In the rows, 100 means zero.
Families of rows that turns and mirrors carry onto each other, the same ones carrying the whole set onto itself: the rest of each named row's family, in list order:
5 families of 6 rows:
Sus: [91, 107, 95, 84, 115, 81, 85, 108, 64, 108, 108, 112, 91, 97, 122, 124, 112, 107, 98, 68, 131, 103, 113, 76, 108, 93, 83, 124, 103, 96, 113, 103, 112, 88, 70, 81, 103, 70, 86, 95, 99, 122, 110, 96, 104, 106]
vigen: [102, 103, 91, 92, 116, 78, 91, 88, 57, 109, 94, 103, 100, 75, 109, 117, 98, 113, 97, 72, 118, 90, 112, 87, 118, 96, 85, 121, 104, 98, 90, 106, 114, 84, 62, 87, 102, 72, 88, 97, 102, 120, 111, 95, 102, 118]
Vozu: [91, 100, 85, 96, 94, 103, 104, 80, 122, 91, 106, 96, 85, 82, 101, 63, 90, 96, 83, 105, 96, 113, 107, 79, 100, 131, 121, 106, 97, 113, 109, 113, 95, 96, 80, 78, 129, 128, 113, 94, 88, 110, 115, 65, 62, 111]
pazo: [122, 101, 69, 102, 115, 87, 88, 126, 82, 125, 74, 103, 111, 87, 84, 108, 95, 106, 102, 87, 110, 67, 121, 101, 99, 77, 86, 91, 90, 115, 91, 101, 111, 114, 103, 110, 81, 109, 98, 111, 77, 126, 91, 137, 101, 113]
luf: [93, 108, 102, 99, 107, 92, 92, 99, 110, 81, 97, 102, 100, 89, 113, 90, 105, 119, 121, 84, 94, 115, 88, 84, 94, 101, 100, 106, 118, 126, 121, 105, 101, 71, 86, 76, 161, 116, 102, 74, 120, 111, 98, 114, 119, 121]
tol: [135, 105, 69, 123, 94, 108, 108, 104, 113, 94, 97, 112, 115, 104, 75, 81, 80, 100, 76, 109, 111, 94, 115, 96, 95, 92, 108, 83, 86, 101, 128, 67, 103, 112, 106, 118, 70, 95, 99, 113, 72, 116, 100, 96, 107, 81]
fak: [116, 106, 76, 119, 89, 112, 98, 98, 106, 96, 108, 96, 131, 116, 89, 89, 83, 97, 67, 119, 111, 93, 111, 90, 82, 77, 90, 89, 94, 90, 119, 57, 96, 109, 113, 116, 82, 81, 106, 118, 87, 113, 105, 104, 123, 93]
Muz: [101, 106, 80, 90, 96, 104, 104, 84, 117, 98, 110, 94, 104, 83, 104, 67, 86, 95, 86, 103, 96, 110, 108, 67, 95, 140, 128, 89, 85, 128, 124, 100, 99, 87, 86, 99, 148, 106, 141, 89, 97, 104, 110, 73, 93, 118]
belub: [129, 103, 68, 89, 125, 93, 86, 120, 81, 120, 92, 81, 123, 81, 89, 95, 104, 114, 106, 83, 112, 87, 101, 97, 98, 70, 90, 88, 95, 121, 98, 97, 103, 96, 85, 124, 92, 84, 111, 107, 96, 109, 92, 152, 101, 113]
vite: [79, 98, 82, 90, 89, 113, 91, 79, 115, 97, 117, 92, 92, 77, 112, 68, 94, 84, 80, 108, 89, 110, 107, 71, 101, 134, 123, 111, 76, 125, 113, 108, 90, 107, 91, 97, 136, 105, 127, 94, 86, 101, 118, 78, 88, 117]
Zat: [108, 105, 97, 90, 121, 70, 98, 104, 64, 117, 100, 110, 102, 75, 116, 121, 107, 121, 97, 75, 128, 102, 98, 70, 104, 98, 82, 105, 112, 115, 111, 92, 110, 83, 59, 80, 112, 78, 103, 94, 105, 121, 109, 100, 95, 115]
sep: [88, 96, 102, 97, 114, 74, 104, 104, 63, 109, 95, 108, 93, 80, 118, 121, 104, 111, 100, 71, 129, 94, 107, 85, 112, 93, 86, 114, 99, 105, 104, 101, 115, 88, 67, 80, 99, 70, 72, 89, 100, 113, 103, 104, 106, 119]
panol: [88, 98, 82, 104, 86, 110, 102, 70, 120, 83, 114, 106, 98, 86, 102, 72, 83, 95, 79, 100, 90, 108, 108, 84, 109, 135, 130, 109, 88, 113, 113, 107, 94, 87, 89, 93, 143, 108, 122, 89, 102, 103, 113, 63, 97, 111]
vebe: [104, 99, 67, 87, 125, 98, 77, 120, 78, 128, 95, 69, 114, 87, 80, 105, 107, 102, 96, 84, 111, 79, 123, 102, 92, 67, 97, 99, 84, 111, 89, 100, 109, 110, 99, 115, 89, 87, 103, 103, 91, 117, 94, 138, 108, 113]
Dedem: [118, 101, 80, 98, 119, 97, 75, 123, 84, 124, 89, 90, 116, 91, 80, 101, 95, 113, 101, 90, 111, 79, 110, 110, 109, 60, 90, 100, 91, 109, 84, 89, 102, 95, 104, 119, 81, 92, 97, 108, 91, 113, 81, 139, 118, 117]
korak: [95, 114, 97, 98, 100, 93, 100, 95, 108, 105, 93, 110, 96, 85, 115, 88, 94, 110, 117, 73, 84, 111, 113, 88, 101, 80, 109, 113, 116, 114, 112, 128, 92, 68, 86, 64, 139, 131, 84, 83, 100, 102, 96, 105, 110, 130]
Rez: [73, 100, 91, 95, 84, 106, 106, 85, 126, 93, 107, 98, 94, 84, 110, 67, 86, 93, 79, 107, 90, 107, 114, 77, 102, 134, 130, 99, 83, 120, 110, 108, 101, 106, 83, 84, 137, 108, 121, 89, 96, 99, 104, 64, 93, 124]
pover: [127, 108, 75, 104, 94, 94, 108, 109, 105, 96, 105, 107, 136, 109, 96, 86, 88, 109, 73, 105, 125, 93, 95, 91, 85, 89, 94, 72, 97, 96, 120, 53, 99, 93, 111, 128, 88, 86, 122, 126, 87, 113, 112, 108, 113, 92]
mupu: [93, 112, 87, 85, 81, 98, 86, 120, 155, 84, 112, 115, 101, 115, 101, 65, 106, 108, 71, 113, 98, 96, 112, 83, 90, 110, 120, 79, 88, 105, 101, 101, 100, 135, 116, 109, 101, 113, 125, 112, 107, 107, 81, 91, 103, 91]
zer: [96, 110, 84, 80, 86, 102, 78, 117, 149, 95, 108, 119, 94, 109, 85, 70, 99, 111, 75, 119, 99, 96, 110, 86, 99, 115, 123, 92, 77, 120, 98, 103, 92, 121, 125, 118, 106, 119, 134, 107, 105, 114, 76, 95, 95, 91]
sab: [106, 114, 75, 74, 92, 92, 83, 127, 147, 87, 104, 122, 106, 111, 96, 76, 108, 120, 81, 109, 100, 102, 101, 80, 86, 113, 113, 77, 94, 119, 117, 97, 99, 123, 105, 115, 111, 113, 149, 113, 110, 117, 87, 101, 91, 82]
nize: [113, 94, 72, 106, 121, 95, 84, 128, 84, 122, 95, 85, 112, 92, 93, 104, 105, 108, 96, 80, 117, 79, 113, 107, 103, 67, 90, 91, 86, 110, 84, 100, 111, 110, 96, 115, 73, 82, 91, 104, 94, 107, 86, 140, 101, 112]
pigip: [87, 108, 110, 88, 104, 96, 78, 94, 109, 95, 102, 112, 85, 90, 114, 100, 107, 122, 114, 84, 96, 114, 102, 91, 113, 94, 103, 119, 109, 117, 103, 116, 97, 71, 92, 70, 145, 122, 86, 72, 120, 110, 85, 100, 117, 127]
seg: [116, 99, 76, 110, 90, 106, 110, 109, 114, 101, 105, 100, 129, 114, 89, 85, 87, 98, 62, 106, 119, 90, 112, 101, 93, 81, 107, 74, 86, 87, 111, 67, 104, 115, 110, 123, 71, 81, 102, 120, 90, 106, 101, 99, 114, 91]
mas: [100, 113, 88, 84, 109, 71, 103, 96, 60, 98, 89, 113, 96, 79, 116, 108, 102, 113, 111, 74, 126, 93, 115, 83, 107, 97, 84, 112, 113, 94, 108, 100, 112, 83, 66, 83, 90, 96, 72, 99, 79, 125, 103, 103, 109, 114]
miv: [76, 105, 106, 109, 99, 98, 93, 99, 108, 88, 99, 107, 90, 86, 123, 91, 102, 112, 119, 81, 88, 112, 102, 88, 106, 97, 106, 115, 104, 125, 109, 116, 103, 81, 84, 69, 146, 110, 84, 68, 109, 98, 88, 104, 121, 132]
vov: [90, 119, 95, 77, 85, 88, 81, 119, 146, 90, 111, 129, 96, 108, 91, 79, 111, 112, 64, 116, 98, 104, 110, 72, 82, 100, 119, 93, 86, 111, 111, 103, 92, 139, 115, 111, 106, 104, 127, 112, 105, 119, 85, 99, 104, 81]
Surar: [118, 104, 72, 108, 86, 92, 100, 101, 107, 90, 104, 116, 125, 107, 85, 90, 85, 109, 65, 111, 114, 84, 110, 100, 98, 94, 101, 91, 87, 87, 111, 65, 101, 111, 111, 125, 72, 77, 113, 130, 92, 115, 106, 90, 116, 79]
kuli: [119, 107, 92, 88, 78, 83, 96, 116, 150, 89, 107, 122, 90, 106, 88, 68, 109, 103, 79, 111, 99, 96, 111, 81, 88, 112, 122, 88, 89, 111, 115, 107, 94, 122, 133, 101, 107, 129, 111, 107, 104, 115, 92, 94, 93, 80]
zodon: [75, 106, 106, 105, 101, 107, 90, 96, 113, 88, 96, 105, 96, 95, 119, 100, 104, 113, 115, 82, 87, 121, 99, 99, 92, 79, 103, 121, 95, 122, 121, 110, 94, 72, 96, 78, 155, 113, 84, 78, 110, 105, 107, 106, 117, 125]

Which other rows belong to the same family as Sus? fak, vite, vebe, vov, zodon
Which other rows belong to the same family as Dedem? vigen, panol, zer, pigip, Surar
Which other rows belong to the same family as pover? luf, Muz, belub, Zat, sab

